Questions about the array below. Rows and columns are numbered from 1.
1) Give the entry at row 2, column 1.
2) Give the entry just left of the smallest entry.
3) Give the entry in row 1 and column 1.
4) Give the entry in the bottom-right corner.
5) Give the bottom entry of the column that holds the smallest entry.
6) Give the entry in row 2 and column 2.
7) Give the entry in the top-right corner.
8) Give the entry just right of the smallest entry.
[[111 135 127 128 124 147 147 144]
 [131 133 127 131 127 116 125 144]
 [152 119 153 132 128 126 141 129]
 [129 103 121 123 129 120 128 141]
 [154 116 151 138 120 123 145 121]
 [128 111 128 143 106 122 134 116]
 [127 135 134 127 129 144 106 124]
 [132 137 124 110 126 139 127 122]
 [118 136 128 131 144 123 130 118]
 [127 109 125 134 116 122 127 119]
 [119 126 130 136 132 132 114 120]
 [128 104 123 119 130 127 130 137]
 [127 139 122 120 136 125 133 119]
 [118 139 128 128 154 136 130 118]
 [127 139 128 120 137 141 130 121]]
1) 131
2) 129
3) 111
4) 121
5) 139
6) 133
7) 144
8) 121

grid =
[[155 109 100 121 155]
 [101 142 142 139 123]
 [110 139 148 136 144]
 [121 126 122 130 101]]
Counting starts at 1.
Report the entry in the top-right corner.
Answer: 155
Report the entry in row 3 and column 2.
Answer: 139
The bottom-right entry is 101
The entry at row 3, column 1 -> 110
Report the entry at row 2, column 1.
Answer: 101
Report the entry at row 1, column 2.
Answer: 109
The entry at row 1, column 3 is 100

Read these off the table that follows. Indices start at 1.
1) Find the entry at row 2, column 2.
2) Find the entry in row 3 and column 1.
3) Find the entry at row 1, column 2.
4) Find the entry in the bottom-right corner.
5) Find the bottom entry of the column that holds the largest entry.
6) Find the entry at row 1, column 1.
7) Find the top-right entry.
8) Find the bottom-left entry.
[[123 121 123 131 135 121 124 127 130 123 122]
 [116 132 139 132 117 143 104 109 130 119 137]
 [116 135 139 130 121 143 108 115 129 118 136]
 [118 128 128 133 140 126 117 125 131 120 118]
 [117 128 132 140 144 128 113 123 131 121 115]
 [132 107 107 138 119 110 125 115 148 134 136]
 [116 133 139 131 118 144 105 112 131 121 137]
 [137 130 124 123 143 119 147 144 120 134 116]
 [124 118 125 140 135 123 122 119 139 130 126]
 [116 137 141 130 119 144 108 116 129 122 135]
 [139  99 105 137 120 105 133 118 149 141 141]
 [111 130 133 135 145 132 112 126 126 115 112]
 [114 129 140 135 117 144 104 110 134 117 137]
 [112 140 145 130 129 147 104 120 124 113 126]]
1) 132
2) 116
3) 121
4) 126
5) 124
6) 123
7) 122
8) 112

Read these off the grid that follows. Indices start at 1.
1) Find the entry directly below 136.
2) Find the entry directly below the smallest entry.
3) Find the top entry of the column that holds the largest entry.
4) Find the entry in row 3 and column 1.
5) Find the entry just right of the largest entry.
6) Find the entry directly above the largest entry.
7) Find the entry in the top-right corner.
8) Find the entry in row 1 and column 2.
[[135 141 133 125]
 [124 117 126 129]
 [124 116 122 126]
 [124 136 125 122]
 [130 105 129 130]
 [130 130 141 131]
 [137 137 130 124]
 [139 128 124 132]
 [138 132 130 120]
 [122 131 144 124]
 [126 127 142 121]
 [122 129 119 128]
 [118 132 128 135]]
1) 105
2) 130
3) 133
4) 124
5) 124
6) 130
7) 125
8) 141

A =
[[136 121 146 150 119]
 [138 142 108 113 133]]
The smallest entry in the last row is 108
Give the entry directly below 119.
133
Give the 5th entry, reading row by row.
119
The largest entry in the last row -> 142

Questions about the table below.
1) Report the second largest entry.
2) Report the entry just right of 134.
[[121, 121, 142, 132, 143, 136, 129, 123], [136, 125, 114, 127, 123, 115, 130, 137], [121, 133, 131, 128, 141, 141, 124, 138], [119, 118, 152, 130, 138, 126, 137, 114], [127, 132, 126, 131, 130, 133, 124, 131], [129, 120, 133, 129, 130, 122, 134, 123], [123, 130, 127, 123, 138, 142, 139, 131]]
1) 143
2) 123

Read these off the row that follows.
1) Read off the entry just left of the smallest entry.
2) Read off the minimum.
3) Read off the entry just right of the centre entry.
4) Read off the entry just left of 148.
[106 126 100 124 119 151 123 125 146 148  99]
1) 148
2) 99
3) 123
4) 146
